One turning vector, and how many ticks it has turned
The counts run from 0 to 67.
[  1 -10   3 -20 -23 -18  27 -49   3  10  10  -7  -5 -39   9  -6 -10  16
   3  12  12   0 -28  11   9  -4 -16  16  -2  -9 -18  -8 -25  13  16   8
 -25  22  24  -3   6 -13 -37 -24   8]
19
[-20 -28   0   2   0  21  -3 -25 -15 -23   4  13 -50  27   7   7  30   9
   6  23 -14  18  36  -6   6  24   6  33   2  31 -41  -3  27 -31   2   3
  -4   0 -10  30  25  15  15  21  -9]
40
[-12  -3  21  13  33  -6   3  -8 -10  17   9  20   1  10 -46  24  26 -40
  21 -13  14  16  -7  -5 -14 -18  48 -32  -8  -2   2   9  13 -19  -6 -30
  15 -52   4  -5  16 -22  -2  30  50]
1
[-16  12  -2  -2 -20   7 -14 -43 -24  33   7 -10  12   1 -11  -9   3  -3
   0  14  17  -3  -8   4  12 -13  27   6 -14   2   8   5  -9 -19  -4  -4
  40 -12   2  -2 -42 -36 -14  26  58]
3
[-23 -20 -34  -7  -5  27 -27 -35 -18  -9  11  -2 -30  16   6 -16   4  10
  12  23   4  23  31  -7   4  -7 -11  21  15  17 -40 -19  -3 -13 -17  -2
  -1  22 -23  28 -23  15  32  17 -20]
41
[ 11   2  42  21  10 -18  -6   6 -25 -16   7  -1  -4 -17 -48  20  16 -18
  22  -6 -18   9 -25   7 -10  27 -37  -8 -14 -10 -16   1 -25  -9  -5   3
  21   2   9  10 -15 -33  -1  12  -1]
62
[-12 -25 -13 -18 -42  14  27 -48   1 -38 -17  17 -56 -12  19 -10 -31   6
  11  34 -28  31  -5 -14  22 -13 -31  10   3  22 -14 -29 -21  -6   5  -8
 -24  24  10   4   2  -1 -25   9 -14]
30
[  1   0 -32 -23 -13  19  27   4  36 -20 -18   4  -4  17  47   7 -21  18
   1  23  -8   6  17 -18  -7 -34   1 -22 -19   1  20 -16  -4  11  19  20
 -16  41 -28 -11 -16  25 -17  -2 -22]
32
[  9  12 -17 -15 -19  -4  32 -37  18   4  -6 -28  -3 -30  30 -30 -23  46
 -20  18  14 -14 -23 -16  17 -28 -16   7 -20 -14  12   7 -14  26   5  18
 -22  14   6  -1 -27  -1 -35  -2   4]
20
[  2   0   8   0  38 -26   1  18  10  -2   2  -5 -12   3 -39  17  24  -4
  10 -26   6 -31  28  10 -28  28  15  -7  -5   8 -22  -2  19 -36  -1  18
   1  -2   1  19  17  14  28  25 -27]
50
[ 35   1  28  14  53 -14 -10  47 -14  23   2 -26  26   1 -36   7  38   7
   5 -25   1 -38  18 -15 -53  35   3  -5   0  -7  15   1   0  -1  19  17
  12  19  10  31  10   0   7  -6 -12]
55
[ -4 -34  29 -27 -17  20  28 -49  11 -10  -4  -7 -52 -34  -6  10  -1  12
  -6  19 -18  25 -42  -5  -1 -13 -20  20   2  -9  -5  -2 -13  -4  22 -11
 -15  29  16   6  31 -10 -44 -25  -2]
24
[-10 -21   2 -26   8 -20   3 -56  13  12 -10  -2  -4 -41  -8   4  -5 -15
   3  11  11  -5 -75  14   8  -2  11  36  18 -13 -12  -1 -33  11  -7   5
  -2 -12  13  -4  20 -10 -26 -15  40]
13
[ 27  15  24   9  40 -11  -8  33 -12  33  17  17  15  22 -17  34  14 -25
  -3  -7  11  11   4 -33  -4 -22  45 -16 -11 -16  30  24  -3  -3 -10  -4
  24 -11 -28 -14  -8 -18 -14  45  34]
0
[ -3 -39 -13  -6  -4  37   5 -11  19 -38 -28  11 -56  31   0  26  12  -2
  -4  32 -16   5   6 -28 -23   7  10  -5  -4  32 -10 -12  14   4 -11 -17
 -29 -14   6  -2  32  15 -11  -2 -17]
34
[  5  -3  18  24  40   6   3  -2 -16  22  -3  -8   5  -1 -41  18  26 -15
  20  -1 -10 -12   3  -2 -38  42  -9   4   5  -2  -9   3  -2 -25  -7   8
   0   7  12  14  -1  -4  10  -2 -31]
56
[ -2 -34  -4   0  -1  20  29 -21  18 -32 -19  16 -43 -11  18  18   6   3
  17  29 -20  19  -9 -29  -6 -17  -2  25 -12   5 -13  10  -9   3  -8 -12
 -22  28  16  10  44 -13 -10 -23 -15]
29
[-23 -10  -8 -22  -6   4  -8 -59 -17  50  13  -3  10 -13 -27 -16  -4 -19
 -25  21  -2   4 -32   6  -2  -7  19  16  -1 -12   4  10 -22  -7 -20 -16
  11 -36  -1 -17 -13 -39 -15  13  53]
8
[ -7 -15 -15  12  31  -8 -21  -4  -3  -7  -4   9 -49  40  -6  -2  15 -15
  26  -5   8 -18  31   7 -23   9  26  25  24  15 -15  -5  20 -16  -2  23
  -1  -3   2  24  16  17  43   7 -22]
45
[ 16   3 -35  -5  12   7 -28  28  21   0   3 -15   2  25   9 -16  -3  36
 -19  -2   6  -5  77 -13 -21  20  27  10  13  -6   9 -23  17 -16  10  25
 -18  19  -4  14 -13  35  24   8 -17]
43
[ 26 -27  11  -6  15   3  39 -17  29   2 -12  -3 -47 -27  16  29  -1 -23
  11  15  -1  -6 -26 -30  -6 -12  16  12 -17 -11  -5  -6  -7  28  -2 -32
 -21  13  17  -6  47 -10 -45 -25  -5]
23
[ 14  37  15  10  12 -19 -17  44 -22  20  14 -16  51   1  -8   7  -3  11
   5 -13   7 -16  22 -14 -15  20 -19   2   8 -17  14 -12  -1 -22   1  32
   2  12   5   2 -35  -9 -18  10 -15]
59
[ 16  16 -12 -16  36  -8   5  -9  35  29  -7 -16  20  -6  -3  21  10  -2
 -11  -9   6 -14 -31 -18 -24  -3  55   5 -14   0  12  13   7  25 -24  -7
   7 -52  -2 -20   6  25  -3   5  18]
11
[ -6   7 -26 -31 -11  -4  17 -43   1  18  29 -20  25 -36  19 -16 -14   9
 -11  17  37  -9 -55  -9   2   7   2  16   2   8  -4   6 -14  17  17  -2
  -8  -1  12 -22 -20 -20 -29 -10  18]
14
[ 11  -8 -14 -13  -9   9   5  10  28 -28 -20   1 -55  20  18  29  15   8
   3  11 -12   1  51 -28 -11 -36  21 -20  -1  14  16 -14 -11  13   2 -15
 -40  26   2  -1  22  22  -1  -1 -29]
33
[  1   5 -27 -23   8   2 -22 -22 -18  -7  11 -15  -8  22  18 -31  -7  18
  -4   6  12   6  21  27 -13  30 -17  36  16  11 -10  -3  28 -45   8  34
  -7  33   4  28 -26  -8  32  29 -41]
47
[ 32  19  49  24  24 -13   4  13 -32   9  15 -10  -5  -2 -47  25  20 -16
  28 -10  -5 -18  -8   8 -29  20 -16  -3   2  -9  23   7 -14  -7   4  16
   8   3   9  -8  11 -12  -2   5 -11]
61
[ 25  -5   7 -11  -5  18  29   1  49 -32   2   8 -49  -9  -5  33  10  -3
   2  27 -25   5   7 -29   1 -18  14  -1  -5   3  23  -1  -9  16  11 -18
 -51  16   2 -18  40   5 -42 -11 -19]
28
[ -6  21 -20  -5  21   8 -13  23  -1  -2  14 -33   0  25   0 -24 -11  29
  -6   1 -15  -7  35  20 -16  12  -8  19  21   3  13  -3  15 -11 -22  37
   8  11 -12  12 -40   8  36  13 -16]
48
[-10  -6  21   3  17   9  -5 -35 -21  36   2  19  -6 -11 -27  33  11 -35
  11   4   2 -14 -32  19 -14  -9  22   9  -9   5   2   9 -10 -20 -19   7
  26 -49  -6   7  10 -41 -14  20  51]
2
[  5 -46   4 -18  12 -13  37 -28   9   1 -16  -9  -7 -33 -24  -2   6 -14
 -26  14   0 -24 -64  -6  -2   3   2   5  -5  -4 -25 -12   0  -3   4 -14
 -12 -15  14 -14  29  -6 -27 -27  -4]
18
[ -2   4 -17  -2   0  12 -11  23  14 -19 -19   6 -17  33  25   9  -3  20
  -7   3 -10   8  44 -21 -21 -28  23  18   9  10  13  -9  23  12   7  12
 -28  12   8  -1   5  31  21  21 -16]
38
[ 17  12 -25  -3  33  16  -3  18  18 -11  10   2 -22  35 -14  -2  23   8
  -9 -13   7   1  37  -2 -34   9  37   8   7  13   1  18   6 -23 -12  30
  -2 -10  -1  14  28  39  22  17 -45]
44
[ -3  -7 -17  -3 -50  24   1 -14  15 -29  -9  -9 -29  -6  42   6  -7  23
  -3  26  -7  28  18  -2   0  -8   4   1  -9  19  15 -11  -9  -3  21  16
 -33  31  10 -12 -29  12 -21  19 -12]
31
[  8  18  43  25  -1 -26  -4 -16 -45   9  21   7  28  -6 -35  -2  -1  -8
  31  12 -26  10 -23  14   7  25 -43  -8  -4   0   8   3 -28 -15  11  38
  16  24   0  26 -25 -48 -19  42 -10]
63
[ -5  38  27   9  -6 -10  -8  41 -12   1  10 -17  32  -3 -14  -1   0   9
   5   2  -2   7   9  20   3 -12 -32 -31  -5   8  37   0 -17   0  11  20
  15  11  -2   8 -43 -42 -12  20  25]
64
[ -7  -7   2  -5  25  -4  -1 -45   2  25  15  27   1  -4 -28  18  26 -27
 -10   1  -3  -4 -37  14 -24 -18  50  10   5   9  -5  15 -16   8 -15  -9
  14 -49  12  -2  18 -23 -11  15  39]
7
[ -3  36  -2   0  -6   9 -11 -19 -17  36   2 -10  29   8  10  -5  -7  -3
 -16  -7  13  12  -2   1  16 -23  30  -9  -5 -38  39  -5 -12  11 -22  13
  24  -9 -23 -38 -17 -22   0  35  46]
4
